X: rows in 3 groups, each row roughly a mix of its group's directions (some rows in no group):
X (120 x 12):
[[-21 -21  -2   0 -22  23 -14  16  24 -32  -1 -40]
 [ 21  16  -3 -23  -9  -7   2 -25 -11  42  24 -35]
 [ 50 -37 -11 -17 -10  -9 -25   7 -14  -8   9 -13]
 [-12  -9  12  26 -42  19  -8 -10  -1   9  13 -46]
 [ 27  30  -1  -3  12 -40  22  -5 -20  -7 -31 -18]
 [-16  -8 -20 -25  14 -24   8   9   1 -36  -8 -45]
 [ 24   5   9 -43  12   1  -2 -17  25  10  21  39]
 [ 12 -16  35 -10 -47 -16  28 -22   6   4  -2 -11]
 [-20  35 -21   1 -36  13   0 -37   2 -27   5   2]
 [-34  28  22  15 -24 -17 -12   1 -12  25 -29 -20]
 [ -5  -6  32 -26  25 -39   6  -9  -5 -27   6  29]
 [-28 -17   8  13   2   3  -5  52  25  31   6  -5]
 [ 20  30  16   8  21 -10   7  11  37  16 -39  15]
 [-17 -10 -35  -6 -35   6  -3 -25  12  29  20  27]
 [-36  -7 -10   5  49  10 -12  18  -2  -9  15  30]
 [ 29 -18 -43 -31 -22  -3 -17  -2  -4 -24  -9 -11]
 [ 20  -2 -15 -21 -19 -50 -20  29 -13 -16  -4   1]
 [  2   9 -28  -6  17  48  11 -19   5  30   5 -27]
 [ 29  14  -1  -3 -14  21   8  42   8  -5  28  35]
 [-14   9   1   9   0 -27  26  19  -8  47 -31  17]
 [ 10  41  10  13 -37 -15  -1 -22  10  21 -31   7]
 [ -1  21  -3 -11  -5   6 -29 -30 -14 -33  21  39]
 [  1  10  24  21   8  22  26 -24 -16 -42  15  20]
 [ 40 -21  41  22   1  -9 -15 -23  -5  -7  21   4]
 [  7   0 -12  -7  20 -28  32   2   5  48 -29   2]
 [-22   6  10  20 -32  24 -25  -7  -5 -19  42  16]
 [-11  -6 -15  31 -37  -2 -28  31  10 -11   7 -31]
 [-15   1 -19   3 -44   7  11  -3 -20 -40  -6  30]
 [ 20  14  21   1 -29  12 -40  18  16  12  28 -21]
 [ -9 -38  13   6  24 -12  -9 -48 -12 -13 -11  19]
 [ -1 -16  31  39 -19  28   8   8  -8   0  20 -34]
 [ 11  35 -13  19  24  34  10  36   7   1   5  24]
 [-13 -25 -25 -31 -18   1 -11   4   5  13 -48 -15]
 [-17 -27  21  -8  40 -14 -14 -19  27  31   4   7]
 [  3 -25   0  10 -14  28  16  15 -42   7  40  -6]
 [ -5 -30 -18  17  14 -27   7   3  -5 -20  49  18]
 [ 13 -29   9  15  -3 -44  23 -23 -27 -21  -9  -7]
 [ 25  -3  36  19 -12   6  19 -34 -13  -4  22  30]
 [ -5 -25  -2 -27  17 -46   4 -25  -5 -25 -14 -20]
 [ -8  14 -39 -13 -36  -1 -27  19 -12 -15  17 -25]
 [ 18  12 -31  -8  32  13  -6  13  27 -34 -20 -21]
 [-18  11  20  -6  37  15  42  -2  36 -10  -3   5]
 [  8  -3 -50 -23  26   6  14  -9 -12  -4  28 -24]
 [-40  -9 -15  19   6   1 -19   0   0 -44 -18  26]
 [ 18  10 -36 -23 -29  -4  -2  23  22  -9   5  36]
 [ 11 -23  -7  17 -21  19  -3  12  20  -7  34 -46]
 [ 10 -28  21  -2 -24 -16 -13  17  -4  -3  17  52]
 [-24  -1 -13  -2  35  27   4 -22 -13 -12  38  25]
 [  2  -4 -22  42  -3  16   6  42 -10  23  21 -14]
 [ 16 -20  13  23 -16  22   3 -13  27  13  20 -45]
 [ 15  -6  37  33  -6  25 -14   0 -25  15  32  -7]
 [-33   3  18   5  -5 -30 -19  16 -13 -22 -44 -10]
 [ 38  17  -4 -13   1  -4 -16 -40 -27 -31   8  -4]
 [ -9 -26  10  19 -31  -6   0  16   7 -45 -30  16]
 [ 12  12  43  14 -30 -17 -19   0 -21  -9   4  35]
 [  1 -38 -36 -22 -14  18  -9  27  13  -8   8  27]
 [-15  23 -13 -23 -22   4 -15 -31  -9 -32 -35  11]
 [  9   1   3 -15  57 -12  31   2  26 -11 -14  -3]
 [-10   0  22  34 -15   3  -9  16  -4  52  24  -7]
 [-23  12 -11 -22   0 -12 -28 -31  31  10  -9 -37]
 [-11 -13  -6  14  -5  13 -17  24  27  21  52  13]
 [-12  12  23   5  35 -12   4 -32   2  44  -3  22]
 [-12  13  14  18 -30  -3  26 -33 -26  18 -30 -15]
 [ 10 -15 -23  -7  33   9  49  -8   8  18   7  26]
 [-41  48 -28   6  13  21   0   2   1   5  10  -7]
 [ 17  16 -10 -26  38 -18  -2  -7  -5 -11  -2  48]
 [  9  -5  17 -34 -23 -11  23  29  19  12  21 -33]
 [ 13   1   3   1   8  42  23  -7  33   7  44   4]
 [  4 -14 -14   5 -39   1 -20  15   7   1   3 -54]
 [  0 -16   3  38  -5  29 -15  -1  11 -38 -31  18]
 [ 22   0  -1  -4  -6  12 -21   6  10  28  14 -58]
 [  5 -23  -3 -29   2 -15  -4 -41  38   6  -9  26]
 [ -1 -33  23  -4 -16 -17 -10 -34 -10  -9  12  42]
 [  2  16  -7  -3   1  11  -8 -35  13 -47  38   6]
 [ 26  16  15  19 -37  -2  11  -7 -43 -12 -23  -8]
 [ 22 -11  19   0 -20 -19  11  33   6  19 -30 -38]
 [ 41   4  -6  -2  -4   1  -7 -11 -30  46  16 -21]
 [  9 -22  17 -15  20 -47  24  15   6 -25  12  20]
 [ 12  -4 -25 -13 -37  -9 -17 -16  -4 -27 -11 -42]
 [-16 -43  39 -11   1 -32  11 -18   8   5 -14  -7]
 [ -3  21  27   4 -35   6 -37  35  19   0 -13  -7]
 [ -9 -12   5   9  19 -44  16  16 -40 -28   2  10]
 [ 24  19  23   8  12 -17  17 -28 -36  22 -28 -10]
 [ 27  12 -14  -9  -6  11   9  42  -5  19   9 -45]
 [-33  24 -28 -24  22  14   5  -1  14 -13  22 -32]
 [ 49  34  -5  -7 -15  17  19  -6  29 -15  -7  -1]
 [ 26 -13  18  25 -21  24  -6  23 -37 -17  22  10]
 [-15 -10 -25  18   7   4 -10  50  23  12  27 -17]
 [-35 -29   5  -1  15  -5  -4 -39  -1 -35   1  22]
 [  9  33  27  24 -25  41 -17   5 -15  15   9   2]
 [  4  -9  25 -17  33  -2  37 -31   3  13 -29  15]
 [ 20  -3 -10  -6   8 -32  30  19 -33 -29  23  16]
 [  7   4 -13  -5  -8  -7   0  38 -17 -30   6  51]
 [  8 -17 -32 -14  11  10  17 -35  36   5  30   6]
 [ 36  26   9 -10  -2  31  26  27   4  18  15  24]
 [ 21 -18 -25  -4  16 -10  26  -2  34  27  12 -35]
 [-10   4  31 -14   9 -10  22  -2  10 -31   1  51]
 [ 24 -46  30   2   5 -17   0  22 -19  30   5   4]
 [  4   8   9 -19   8  12  36  -4  45 -36 -10 -13]
 [ 19  14 -15 -27  45 -12  -2 -18  19 -18  17  25]
 [-29 -28  -7 -13   9 -19 -25 -24  40 -18  15   4]
 [  8  18 -25 -10 -32  25  -3 -18 -21  -9  45   4]
 [  9   6  13  23   1 -16   2  51 -23  30   6  23]
 [ -6 -12   4   4   9  19  17 -55   7  21 -30  14]
 [  6 -12   8  18 -10 -41  20  18 -28 -35   6  21]
 [  2 -39  27 -18 -27 -40  -5 -15  10  -8 -16  -9]
 [ 23   0 -38 -11  -2  21   1  14  16  32   4 -39]
 [  1  17  13  35 -24  20 -26  23 -21   8  15 -32]
 [  4 -36   1  15  11 -45 -17  19   8  18  27  15]
 [-36 -11  14   2   3  -1   6  16  18  39 -36 -24]
 [  6   9  14 -11  36  14   2 -17  -6 -40  10  40]
 [ 31   9  15  26 -11  15  13  10 -28  44   9  15]
 [-24   2  20  12  30  13  27 -47  -6  13   3  15]
 [-22 -19  -4  53 -27  16   1  -5  15   8 -24   7]
 [ 14  -6  34  -5 -25 -12  18  -7  32 -21 -11  39]
 [  4   1 -22 -20  25   2  -3 -25  28 -41 -15 -26]
 [ 17   5 -11   0 -28 -12   5 -23  -9 -13 -22 -54]
 [-29   0  17   8   1  -2 -52 -25  -6 -12  27 -15]
 [ 10  28   9  13 -14  15  29  40 -28 -15 -16 -20]
 [-17  15   6  10  35  -8  22  18  25   3  26  40]]

one row of each group, then the others: which group is each in?
[-15  17  24  16  26 -13  27  41  -2 -15 -14  25] : L
[ 14 -10   4 -17  35  -4  27 -18   2   8  30  42] : C
[  2  17 -21 -21  41   1 -16 -40  23 -15   4  12] : Z

[-26   4 -11  44   2  36  27  10 -10   8 -22  -8] : C
[ 16   0 -10   7 -18  39  11  -7  25  27 -15 -40] : C
[ -1 -22  27  -9   8  -6   6 -39  -3   5  26  44] : Z
[-13  11  29  25  -1  -1  18 -22   5  15 -11 -52] : L
[ -6 -24 -16 -22  -5  -1 -18  14  24  13 -28 -47] : L
[ 31  -2  12 -15   4  15 -36  -8 -28 -42   0 -12] : L
[ 10 -12  -6  -9  22  -7  44 -18  17   2 -33 -34] : L
[ -2  -6   0 -19  31 -23 -10 -39  28 -14 -29 -17] : Z
[-14 -20  21  19 -33  34 -16  31 -22 -17   3   4] : L
[ 16  29  12  17 -25  36  13 -15 -27 -23  24  -1] : C
[ 27   9   4  -6  27   0  21  -2  -8 -59   3   7] : L
